Each path below is one point turned by a fixed rotation once a step. After each direction that follows a path, write how fast that rotation turns it, in degrees each step (0 if it stays still).
Each turn is a multiple of 5 degrees from 10 to 175, or 0.
Each row of a path follows its step; steps can be skipped.

step 0: [-0.03  2.14  1.81  1.94 -1.41  0.86 -0.18  1.51  1.21 -0.34 -1.38 -2.63
 -1.08 -1.23 -1.52  0.25  0.55  1.01 -1.78  0.12 -2.13 -0.52 -1.07  1.09
 -3.10  1.49 -1.27 -2.34 -1.50 -0.08  2.00  0.76 -0.20  1.80 -0.57  0.57
 -1.35  4.62  0.50 -0.81  3.73  0.22 -0.17  1.06 -0.17  1.54 -1.11 -2.62
 -1.52  1.89 -0.70  0.87 -1.73  0.87 -0.79  0.72  0.16  2.09  1.93 -2.82
 -1.58]
step 1: [-1.84  2.12  2.43  0.00 -2.32  0.27  1.39 -3.16 -1.22 -1.28  0.44  0.62
  0.57  1.15  0.68 -1.09 -0.79 -2.45  2.20  0.38  0.26  1.01  0.45  3.03
  1.47 -0.71  0.03 -1.10  0.58  2.89  0.98 -0.57  1.50  2.55 -2.52  2.98
 -2.18 -3.02  1.60 -0.78  0.77  0.47  1.78  1.19  0.64  2.21  2.09 -0.39
  1.75 -1.62  2.33  1.53  1.21  1.10 -0.51 -1.62 -0.06 -0.14 -0.95 -1.15
 -1.40]
step 2: [ 1.67 -2.12  0.69 -0.17 -1.39  2.35 -0.54  0.70  0.90 -1.73  0.52  0.06
 -0.23  0.67 -2.46 -0.74  1.19  3.13  0.20 -1.40  0.36  0.27  0.59  1.39
 -1.49  0.63 -0.99  0.47 -2.11  3.24 -0.22  1.37 -2.12  0.89  0.36  1.47
 -0.35  2.09  1.46  3.80  0.54  0.92  0.99  3.50 -1.37  1.12 -0.31 -2.17
  0.00  3.81 -3.02 -0.91  0.19 -0.98 -0.72 -2.23 -1.29 -1.54  0.67 -1.16
  0.41]
step 5: [ 0.76 -1.12 -0.18 -1.02 -1.15 -1.91 -2.48  2.75 -2.29 -2.69 -0.26 -0.40
 -0.56 -0.20  1.87  0.98 -0.90  0.27  2.04  1.79 -2.70 -0.72 -1.19  0.59
 -3.34 -0.70 -0.65 -3.61 -1.19  2.37 -0.15 -0.39  0.15 -0.70  0.67  0.83
 -0.20 -1.10 -0.19 -1.88  1.36  0.60  2.08  4.15 -2.08  1.27 -0.04  0.09
 -0.83 -0.70  0.23  2.07  0.16 -1.94  2.32 -1.56 -0.96  1.59  2.44  1.16
  1.07]
step 7: [ 0.72 -2.80 -1.50 -1.13  0.75  2.66 -1.12  1.09  2.27 -1.52  1.60 -2.71
  0.33 -1.78  0.92 -0.42 -0.69  2.58  2.31 -1.04  1.74 -3.07  1.81  0.38
 -1.92  0.27  1.14 -3.36 -0.80 -0.84 -1.32 -0.61 -1.23 -0.76  1.13  0.55
  0.30  0.86 -0.09 -0.21  2.94  0.28  0.38  2.03 -0.65  0.27 -1.42  1.29
 -2.71 -1.05  2.93 -1.10  0.38  1.34  1.46 -1.38 -0.46  2.02  0.40 -2.11
  2.27]
step 8: [-0.43  1.32  2.12  1.36  0.10 -1.11  0.20  0.10 -2.00 -1.83 -0.36 -0.46
  0.71  1.43 -0.14  2.28 -0.98 -2.64  0.53  0.64 -0.36 -1.57  0.24  1.78
 -2.90 -0.17 -1.29  1.63 -1.56 -1.73  0.18 -0.16  3.21 -2.22  3.04  0.05
 -0.23 -2.61  2.48 -2.81  2.48 -0.51  1.61 -0.86 -1.42  1.22  0.91  0.41
 -0.58  1.33  1.93 -0.44 -2.55  1.10 -0.72  0.29  1.90 -3.86 -0.19 -1.19
  1.02]
step 9: [ 0.71 -1.37  0.05 -3.50  1.65 -0.68 -1.42  1.43  2.47 -0.40  1.40 -0.77
  2.79  0.24  0.36  0.27  2.53 -0.55  2.06  0.08  1.69  1.78  2.27  0.46
 -2.81 -0.08  0.60 -1.68 -0.44 -0.75 -2.62  0.71  1.89  2.72  0.88  2.40
  0.10  2.13  1.57  0.24 -0.90  2.60  1.42  2.66 -0.24  0.26 -2.02  1.20
 -0.05 -1.88  0.17 -0.25 -0.96  0.68 -2.05 -1.30  0.69  0.51 -3.71  0.48
 -0.55]
step 12: [ 2.43  0.16 -3.11 -0.43 -2.44 -0.42  0.54  0.86 -1.57  0.07  3.91 -0.12
 -0.42 -1.25  1.72  0.23 -2.75  1.10  0.30 -1.86  3.30  0.68 -1.31  1.85
 -1.15 -0.71 -1.79  0.78 -1.36  0.64  2.43  3.27  1.65  0.65  1.14  0.45
 -0.11  0.64  0.24  0.97  1.32  1.08  0.67  1.91 -1.93  3.01 -1.60 -0.21
 -2.54 -0.41 -0.83 -0.12 -1.46  0.16 -0.51 -1.75  2.62  0.22  0.47 -1.23
 -2.17]
step 15: [ 1.56  0.06 -0.29  1.17 -0.63  0.56 -0.30  1.54 -2.15 -2.34  0.94  0.14
 -1.85 -2.78  0.48  0.79 -1.84  0.94  0.93 -0.34 -3.16  0.84  0.78  3.86
  0.92 -0.40 -2.42  1.22  1.57  0.60  0.82 -2.05 -0.35  2.26  0.81  2.84
 -0.80 -1.16 -1.55 -1.96  1.36 -1.21  1.09  0.42 -0.71 -2.70 -0.33  0.25
 -1.93  1.06  1.38  0.12 -4.16 -2.62 -0.41  2.06 -0.85  0.85  0.80 -1.68
 -0.29]
Speeds:
[-0.09 -0.29  0.35  0.40  0.51 -0.40 -0.30 -0.34  0.22 -0.21  0.21 -0.95
  0.36 -0.16 -0.81 -0.52 -0.11  0.01  0.12  0.07 -0.01 -0.22 -0.49 -0.36
  0.53 -0.68  0.28 -0.16 -0.20 -0.46 -0.13  0.22 -0.28 -0.35 -0.69  0.12
  0.09  1.11 -0.40 -0.08 -0.92  0.33  0.15  0.94 -0.35  0.90 -0.40 -0.15
 -0.76  0.09  0.05  0.18 -0.33 -0.17  0.18  0.21  0.18 -0.27  0.01  0.10
  0.21]
155
[ 0.40  0.10 -0.02 -0.60 -0.28 -0.36 -0.73  0.18 -0.55  0.50  0.50  0.38
 -0.15  0.34 -0.71  0.30  0.03 -0.44  0.16  0.14 -0.43  0.29  0.34  0.02
  0.22 -0.70 -0.39  0.49 -1.01 -0.34  0.20 -0.43  0.10  0.63  0.37 -0.47
 -0.10  0.26 -0.07  0.48  0.37  0.46 -0.32  0.27  0.01  0.54  0.13  0.81
  0.31 -0.17 -0.39 -0.48 -0.22 -0.24  0.63  0.66 -0.65  0.08 -0.06 -0.64
  0.28]
115
[ 0.32  0.76 -0.73  0.49 -0.34  0.27 -0.84  0.76  0.94  0.39  0.64  0.11
 -0.13  0.78  0.00 -0.41 -0.79 -0.83  0.03  0.57  0.28 -0.09 -0.14 -0.31
 -0.09 -0.02  0.14 -0.01 -0.32  0.00  0.07  0.19 -0.20  0.29 -0.27  0.02
  0.09 -0.58  0.15 -0.17  0.28 -0.04  0.09 -0.13 -0.02  0.29 -0.23 -0.61
 -0.33  0.12  0.67  0.10 -0.14 -0.71  0.39 -0.36  0.31  0.56  0.60  0.50
  0.06]
155
[ 0.18  0.56 -0.52  0.36  0.35  0.81  0.84 -0.45  0.45 -0.27 -0.20  0.11
 -0.12  0.06 -0.35  0.45 -0.42  0.32 -0.01  0.55  0.24  0.29  0.04  0.01
 -0.65 -1.11  0.01 -0.36  0.93  0.02  0.32  0.04 -0.13  0.15  0.48 -0.82
 -0.74 -0.14 -0.11 -0.19  0.08  0.23  0.29  0.12 -0.37  0.22 -0.06 -0.22
 -0.21 -0.36  0.05 -0.42 -0.38  0.39 -0.20  1.14 -0.33  0.10  0.21 -0.03
  0.30]
95
[ 0.41  0.18  0.79 -0.39 -0.89  0.25 -0.38 -0.58 -0.26  0.46 -0.33  0.36
 -0.14 -0.20 -0.24 -0.01 -0.78 -0.06  0.30 -0.07  1.06 -0.04  0.06  0.68
 -0.34  0.21  0.51 -0.14  0.00 -0.20 -0.15 -0.03 -0.43 -0.81 -0.86 -0.25
 -0.31  0.49 -0.04 -0.14  0.65 -0.21  0.05  0.31 -0.41 -0.10  0.48  0.56
 -0.22  0.21 -0.18 -0.35  0.54  0.07  0.07  0.43  0.37  0.48  0.12  0.50
 -0.63]
65
[-0.48 -0.30 -0.60 -0.91  0.29  0.72 -0.21 -0.13 -0.55 -0.33 -0.44 -0.06
 -0.43 -0.27  0.49  0.12  0.20 -0.81  0.06  0.16  0.35  0.37 -0.34  0.10
  0.80 -0.30 -0.36 -0.23 -0.56 -0.13 -0.20  0.01  0.06  0.25 -0.41  0.22
  0.58 -0.11  0.32  0.20  0.07 -0.04  0.12 -0.59 -0.51  0.39  0.96 -0.32
 -0.75  0.01  0.01  0.06 -0.20  0.35 -0.76  0.49  0.18 -0.25  0.87  0.18
  0.28]
160
